In the data rows, the value 128 means zero.
Here are some numbered points:
[175 144 159 154 175 170 180 133 180 180 133 133 191 133 165 186 186 133 138 175] 0
[180 154 165 159 186 159 170 128 180 180 154 128 196 144 175 180 191 128 159 165] 1
[165 186 144 191 144 186 138 165 191 154 175 196 149 144 138 128 138 191 175 144] 2
[186 154 154 128 175 149 165 175 165 144 149 196 128 186 186 159 133 196 180 191] 3
[144 175 159 175 144 196 154 180 186 154 180 170 191 165 149 191 138 170 138 138] 4
[128 128 170 170 180 154 149 159 138 133 144 154 159 175 186 144 165 180 170 149] 5
[175 138 175 144 186 159 196 186 154 186 138 159 149 175 196 191 180 186 196 165] 6
[170 159 144 133 175 159 186 133 175 191 149 138 180 128 149 175 180 133 149 165] 7
[128 180 175 170 170 196 175 196 159 165 191 154 175 191 175 180 149 159 165 128] 8
[186 165 186 128 149 149 191 159 170 170 128 170 128 180 191 154 175 191 196 180] 9
[186 186 170 196 133 186 149 138 191 196 170 138 196 149 128 165 191 128 170 144] 10
[154 191 170 175 154 159 165 175 159 159 196 175 128 191 191 138 159 165 186 149] 11
[180 138 196 149 138 133 144 128 149 138 133 128 165 149 144 154 149 138 159 186] 12
New points follow, each followed by the numbers of its five nearest points above, smallest number first.
[149 149 186 165 191 144 133 138 149 133 149 149 144 165 170 128 165 180 159 180] 3 5 9 11 12
[149 128 196 186 165 165 149 149 128 138 170 133 175 196 159 159 144 165 149 175] 4 5 8 11 12
[159 128 196 149 133 149 165 128 128 144 128 133 180 159 165 165 149 138 170 159] 0 1 5 7 12
[159 186 144 159 144 186 191 196 165 144 138 191 133 175 191 165 154 196 186 128] 3 6 8 9 11
[149 196 128 159 154 180 175 170 186 186 186 191 144 128 138 138 180 180 144 138] 2 4 7 8 11
[159 170 154 196 138 191 128 180 175 149 196 191 159 149 128 149 144 196 165 138] 2 4 8 10 11
[196 149 149 138 165 128 159 165 138 175 159 149 170 180 133 149 170 154 180 196] 1 3 7 9 12
[196 149 154 144 165 128 159 159 133 175 165 149 170 180 133 138 175 154 175 196] 1 3 7 9 12
[144 144 180 159 186 144 138 138 149 138 144 144 144 170 175 133 165 175 154 186] 3 5 9 11 12
[138 138 133 191 196 154 186 196 133 196 196 154 138 186 186 186 128 165 128 159] 4 5 6 8 11
[191 133 165 149 133 138 175 180 144 186 180 180 175 191 149 180 170 138 191 180] 3 6 9 11 12
[138 170 159 175 149 196 154 175 186 154 180 170 186 165 144 186 138 170 138 133] 2 4 8 10 11
[144 186 133 191 196 191 180 175 180 191 191 165 159 133 138 186 144 144 128 144] 0 2 4 7 8
